One turn sends every row of this set to another row. A few are shown first. Where does it send the rows asked after them?
K221: 13	7	35	53	24	-2	-12	-43	20	41	32	20	30	-18	-25	3	12	6	6	16
K77: 38	48	58	20	29	8	-6	-18	-37	-14	42	15	-27	23	20	-14	-14	13	-11	11
K941: 29	14	24	-5	-17	-6	-4	-20	-11	12	-15	4	-20	-35	9	-34	25	31	-2	78
K96: 5	14	-4	16	17	-11	4	-53	17	13	-18	29	6	1	-25	-15	37	22	-31	10
K250: 35	41	50	29	33	7	3	-14	-34	-16	45	14	-17	21	30	-7	-18	7	-10	2
K256: 3	-1	44	21	-20	28	-10	-27	-2	62	24	-16	5	-33	29	15	2	34	-23	54
K813: -16	22	42	-2	-3	-6	-13	-58	-16	18	40	-17	-27	30	30	11	15	32	-49	18
K117: -29	21	35	10	4	-7	-12	-59	-11	7	35	-16	-20	29	35	15	16	24	-43	22
K492: 12	-4	29	5	20	-5	13	-41	19	23	18	13	25	17	-12	26	49	14	-33	-19
K928: -21	31	37	9	-4	-6	-1	-60	-14	13	42	-25	-19	23	37	18	11	28	-44	14
K239: 32	42	58	25	37	4	-1	-8	-32	-17	32	7	-25	19	29	-9	-15	12	-4	-5
K406: 20	19	15	38	42	-13	3	-48	7	6	9	39	5	13	-33	-25	10	6	-5	4
K62: 25	14	24	0	-17	-1	4	-16	-9	7	-23	5	-13	-49	15	-26	23	33	-1	71
K476: 7	-3	6	8	18	-7	4	-47	22	20	-24	32	9	-4	-27	-6	44	20	-24	18
K352: 26	9	30	-1	-9	-1	6	-18	-9	10	-18	11	-16	-41	10	-35	16	29	4	77
K313: -1	-6	45	26	-19	27	-11	-26	-4	60	23	-16	10	-32	29	14	-2	39	-26	45
K9: 12	5	44	26	-23	28	-15	-27	-11	65	34	-19	2	-25	25	10	0	36	-22	50
K38: 64	-4	53	-32	8	-22	0	13	-19	-1	10	17	-15	-20	25	-12	4	31	-25	7
K693: -2	0	40	29	-20	26	-10	-24	-3	64	23	-31	2	-24	32	13	2	39	-18	37
K821: 32	46	52	21	30	6	9	-22	-37	-19	36	11	-24	20	25	-13	-18	15	-17	-4
K21: 32	44	55	20	34	6	6	-19	-34	-13	49	10	-21	23	27	-8	-19	9	-15	3
K494: 37	-1	53	16	12	-5	7	-16	22	27	22	13	42	-24	-16	17	36	20	-12	-20
K399: 20	10	20	11	-13	-2	1	-14	-5	16	-20	-4	-17	-40	17	-35	20	30	12	72
K371: 42	-13	59	16	22	-8	11	-15	17	24	19	22	37	-23	-22	3	28	16	-1	-12
K134: 25	9	28	7	-12	0	9	-20	-11	8	-19	7	-12	-40	11	-39	20	30	7	75
K180: 0	9	32	31	-22	21	-11	-30	-4	59	25	-20	2	-36	29	15	-4	36	-25	49
K566: -28	24	39	13	8	-6	-9	-56	-13	11	29	-24	-28	32	36	8	10	29	-38	9
K366: 56	0	56	-26	11	-28	11	9	-18	-14	3	15	-11	-32	27	-17	-4	32	-19	3
K981: 54	-5	43	-28	12	-26	7	17	-13	-7	-5	9	-17	-24	33	-14	6	30	-13	5
K383: 57	-5	51	-35	14	-23	17	8	-18	-11	6	17	-14	-17	27	-18	3	27	-23	6
K757: 18	28	16	48	34	-16	-7	-48	9	9	7	35	9	-5	-33	-27	8	8	-3	12
K511: 14	3	27	0	13	-6	11	-38	17	15	0	17	23	6	-14	18	52	26	-40	-21
K855: 57	-8	46	-31	10	-31	15	8	-15	-11	5	14	-8	-17	31	-19	2	31	-23	3
K489: -25	22	35	6	2	-3	-6	-60	-14	17	41	-15	-24	29	34	16	12	24	-45	24
K893: 24	17	46	53	23	-6	-8	-35	16	33	34	16	33	-24	-25	-3	10	12	7	1

K371 moves to -> K492
K352 moves to -> K21
Now find these:
K117 moves to -> K134
K399 moves to -> K239
K77 moves to -> K9
K366 moves to -> K928
K494 moves to -> K511

